In the rows, zero is written as 128.
Where one turn sends some rows of the set: a few examples, then the rows asked
q8: [104 134 115 115 127 137 112 126 171 148 148 109 113]
q689: [173 113 105 131 127 116  93 129 162 157 110  84 124]
q91: [158 114 173 152 133 113 116 119  87 134 137 137 157]
q856: [126  97  80 133 110 126  87 127 162 153 135 146 113]
q64: [148 107 105 138 162 109 140 117 116 109 113 140  82]
q486: [162 123 110 106 160 102 118 160 124 124 123  89 139]
q860: [130  97  87 119 147 109  91 123 105 171 104  95 110]
q556: [146 109 160 166 136 115 120 112  82 131 138 156 138]
q266: [143 121 164 151 129 134 120 114  91 120 139 156 156]
q50: [158 118 169 147 137 119 122 120  88 122 134 144 158]
q455: [119 109  96 105 130 130  83 122 115 176 111  91 132]
q646: [109 135 118 115 118 168 118 106 142 117 135 145 126]
q257: [124 109  77 143 159 121 125 140 113 111 129 145  96]
q72: [105 101  81 123 133 133  87 114 110 169 113 114 110]
q801: [153 113 169 150 125 110 114 119  81 127 126 144 152]
q508: [108 137 101 108 124 159 105 141 139 122 144 124 151]
q212: [168 132 144  95 144 116 122 132 137 124 116  89 142]
q364: [133 118  91 141 106 154  88 112 167 154 124 117 121]
q251: [144 110 162 159 123 116 114 114  79 124 128 156 143]
q38: [142 117 167 151 115 124 111 115  85 127 131 150 156]
q122: [152 104 101 110 112 113  83 139 168 162 129 110 141]
q685: [138 117 167 156 123 131 114 112  90 134 145 152 156]
q998: [155  98  80 161 134 118 102 116 149 148 111 120  88]
q885: [161  87  84 133 134  89  96 139 152 154 120 126 104]
q188: [142 125 121 112 151  97 121 139 161 149 133  83 105]
q18: [151 113 159 158 139 120 125 116  85 118 134 157 144]
q748: [115 115  98 139 151 109 126 125 153 140 137 123  75]

q38 goes to q251
q212 goes to q646
q50 goes to q266
Where do these go?
q122 goes to q856
q508 goes to q257
q8 goes to q748
q455 goes to q72
q689 goes to q364
q556 goes to q91

Where one turn sends some rows of the set: a few examples, then the rows asked
q244: [105 109  75 156  75 135 145 157 113 155  94 136 133 175]
q312: [112 106 106 101  92 115 122 103 176 103 118 151 122 114]
q842: [151 131 115 147  95 146 153 134  92 138 136 108 144 155]
q269: [112 114  74 122  91 131 174 112 103 104 114 120  93 161]
q621: [125  94 124 101  97 124 122 102 150 120 114 194 130 122]
q576: [154 129 115 148 104 146 142 120  86 149 133 122 130 154]
q729: [107 121 135 126  77  84 128 134 143 130 104 139 163 112]
q560: [115 107 140  98  97  92  90 129 145 134 129 151 151 150]
q20: [114 125  71 117  92 152 150 129 102  93 109 117  95 161]
q985: [ 95 131 120 102  86  77 161 132 146 113 102 143 162 137]
q919: [141  86 110 111  68 150 138 157 114 176 121 130 107 156]
q654: [141 138 112 135 103 165 126 129  91 138 128 108 124 156]
q173: [134 135 115 144 111 155 146 134  87 136 132 110 140 157]
q750: [142 135 107 132 107 165 147 146  88 135 128 114 137 157]
q93: [ 93 107 140 106  80 125 106 111 154 153 109 169 118 130]
q37: [109 109 110  86  95  82 119 142 153 116 111 173 150 175]
q21: [145 139 107 122  91 114 110 160 104 119 141 167 119 108]
q768: [109 100 116  89 101 120 141 112 158 125 106 201 142 149]
q249: [134 102 115  90  98  85 105 124 140  91 124 166 127 141]
q984: [108 128  74 141  85 156 137 166 110 142  93 130 137 180]
q599: [154 112 124  81  65 141 143 144  90 131 106 173 111 164]
q463: [103 129 126  82  95 118 149 116 154 137 102 194 131 168]
q690: [103 157  95  78 103 105 165 153 119 109 138 160 125 157]
q562: [ 67 127 110 111  75 112 115 164 130 153 136 132 128 135]
q17: [169  95  99  97  80 146 157 143 105 137 123 142  91 151]
q270: [124  93 125  97  46 144 118 149 100 146 101 159 105 151]
q740: [130 128 124  78  66  96 117 135 144 134 131 170 145 114]
q160: [147 134 111 142 104 146 146 132 105 146 129  98 141 169]
q825: [119 129 112  67  67  92 133 131 148 121 127 174 140 124]
q756: [133 138 112 146 113 132 101 102 156 115 117 170 133 137]
q126: [109 107 129  69  60 139 151 138 104 141 109 151 106 179]
q166: [114 112  82 126  82 134 172 124 104  97 123 101 105 156]
q755: [106 115  79 129  95 143 159 129  96  94 115 109 103 149]
q152: [ 84 129 102 140 101 131 105 111 172 131 106 157 137 157]
q46: [107 144  96 117 119 126 135  97 167 101 112 168 129 164]
q782: [135 132 126 115  90  82 147 127 133  98 106 154 154 111]
q877: [124 111  79 130  88 135 154 121 113  98 118  93  98 152]
q912: [106 115  82 116  93 155 160 136  99  99 121 103 102 152]
q408: [111 114  73 143  81 158 142 177 106 131 101 127 133 162]
q382: [123 132 136 100 109 123 127 110 173 141 127 152 163 140]
q167: [106 119  74 156  89 144 147 170 102 131  95 131 141 169]
q6: [126 117  66 153  81 135 149 164 123 130  93 122 136 177]
q513: [102  96 134  99  96 126 120 109 158 149 113 184 146 138]
q526: [109 123 117  76  63  93 123 141 152 139 123 172 149 127]
q356: [142 118 119 105  92 120 121 115 141 114 101 204 114 126]
q986: [127  93  90  86  75 141 171 156 121 151 112 137 101 180]
q175: [125 119  94 114  93 114 129 139 181 120  97 185 158 140]
q920: [112 110  73 156  70 135 150 168 112 134 101 123 142 168]

q21 goes to q562
q20 goes to q654
Where do these go?
q463 goes to q356
q46 goes to q756
q37 goes to q249
q526 goes to q825
q126 goes to q599
q877 goes to q160
q269 goes to q576
q173 goes to q167
q166 goes to q842
q768 goes to q621
q408 goes to q912
q985 goes to q782
q919 goes to q986
q312 goes to q382

Where one turn sends some rows of the set: a few examples, then the rows asked
q110: [150 110 182 135 160 135 149 119 111 114 126 116 137 114 167 122 145 107
 136  98 151 148 120 179 112 132 111 135]
q121: [168 130 128 130 102 114 145 103 135 146 113 137 101 117 153 138 148 146
 105 143  97 151 133 107 117 124 106 107]
q605: [ 97 151 119 118 124 174 139 123 149 126 125 128 125 137 111 135 116  94
 121 140 128 163  69  97 131 146 106 102]
q687: [125 126 138 120  95 180 128  66 132 111 126 105 148 141 156  99 136 113
 147  94 162 163 153 127 123 105 144 107]
q238: [149 118 118 128  92 132 103 121 178 115 167 135 138 126 130 140 116 117
 139  85 102 142 127 121  89 118 164 126]
q900: [ 97 109 104 111 110 120 122 118 106 135 135 128 136 122 106 130 154 143
 124 117 119 153 124 162  76  86 159 157]
q829: [ 95 148 133  72 164 144 102 173 137 107 134 124 136 113 147 115 137 102
 143 123 105 124 125 159 144 115 140 114]
q759: [154 140 142 133 102 119 150 106 117 121 119 131  92 119 163 150 159 139
 109 159 104 156 137 100 115 115 112 113]
q936: [164 153 113 173 124 122 160 131 132 129 144 161 152  97 120 133 115 113
 131  96 145 129 105  99 120 100 149 123]
q602: [112 183 116 134 133 117 148 139 118  85 130 120 142 139 137 133  85  99
 109 125 136 133 134  95 126  95 137 173]
q399: [118 146 149 115 150 149 156 165  94  93  88 111 133 115 157 115 102 136
 134 142 118 132 147 133 166 112 139  93]
q994: [128 107  97 120 151 123 126 125  97 157 113 147 133  99 141 158 127 143
  86 143 144 138 117 108 138 127 146 114]
q387: [134 162 175  95  97 124 137 124 149 123 151 114 111 159 128 142 125  89
 162 101 109 122 140 136 102 102 171 108]
q187: [ 95 140 126 121 106 112 157 135 128  87 107 140 106 138 150 115 125  89
 196 117 118 127 153 113 125  77 139 117]
q363: [116 157 145 129 102 156 160  94 101 129 155 118 147 154 178 137 165  93
 137 116 129 164 105 155 113 126 162 101]
q982: [137  98 142 137 115 165 122 104 138  98 102 125 147 131 114  88  95 126
 134  89 160 119 126  90 100 103 126 119]
q445: [123 137 148 108 145 139 157 167  97  95  86 106 131 109 146 120  96 139
 137 149 119 127 140 143 166 117 125 101]
q531: [118 147 129 118 124 170 143 119 128  90 120 139 155 113 135 116 125 104
 123  81 126 193 127  95 116 164 149 150]
q914: [126 176 151 129 116 131 166 185  96 107 139 132 140 133 109 135 107 107
 136 121 134 116 102 156 102 125 170 124]
q940: [116  85 115 101 100 138 119 143 102 115 104 127 161  89 110 133 120 152
 145 139 125 144 146 158 129 125 130  90]
q881: [101 148 118 134 108 116 150 129 126  78  96 138 112 146 140 123 130  91
 184 117 106 147 146 101 125  73 126 120]
q580: [ 88 115 150 119 132 117 148 142 105 120 180  95 125 156 117 151  98  96
 149 134 163 125 107 131 118 109 136  86]
q735: [108 152 146 131 117 146 168  97  93 135 148 121 143 147 180 143 155  86
 138 116 133 170 100 155 121 126 168 102]
q377: [128 156 126 142 120 117 143 117 102  98 118 129 172 146 145 149 136 140
  87 106 134 122  91 153 107  69 156 126]
q349: [ 86  99 152 119 112 102 146 131 106 119 170  99 134 163 125 155 107  96
 140 141 168 126 110 141 117 115 137 101]
q402: [115 140 149 139 137 113 102 125 159 114  83 111 148 133 115 118  73 112
 144 133 128 124 152 137 123  98 107 133]
q678: [129 111  95 116 150 122 122 121 109 158 105 151 131  95 141 153 121 143
  98 147 151 127 108 115 140 118 133 109]
q104: [103 104 131 119 127  96 140 119 150 156 103 118 154 160 123 163 101 128
 117 128 117 109 106 156 107  94 116 118]
q375: [116 148 133 112 119 162 138 121 140  89 134 135 154 117 141 117 141  98
 128  79 132 185 132  90 115 162 147 157]
q186: [ 79  96 131  90  84 139 140 113 125  98 144 111 137 163 149 158 139  90
 133 107 150 156 125 122 128 159 152 137]
q653: [ 96 157 119 114 120 167 126 117 169 117 127 128 127 139 133 120 104  93
 124 130 115 159  87  88 128 151 105 109]
q137: [ 97 140 115  72 170 164 106 165 125  99 140 121 145 105 148 121 151 111
 132 115 104 128 121 142 131 101 142 124]
q78: [151 116 187 112 147 119 139 107 115 127 135 112 150 129 167 128 153 107
 123  99 137 149 118 184 111 128 119 126]
q491: [101 110 124 100 115 125 155 126 119 156  86 136 109 101 155 131 117 108
 173 150 151 112 149 103 138 110 135 106]
q392: [154  86 157 148 116 160 121 116 130 102 108 133 138 126 116 100 102 132
 128  96 157 121 113  90  94 108 136 122]
q642: [114 102  95 109  89 119 115 114 109 133 134 134 140 116  90 127 149 144
 125 120 120 153 126 151  82  94 158 139]

q994 goes to q735
q580 goes to q881
q759 goes to q110
Where do these go?
q238 goes to q104
q349 goes to q187
q653 goes to q121
q940 goes to q186
q445 goes to q375
q377 goes to q914

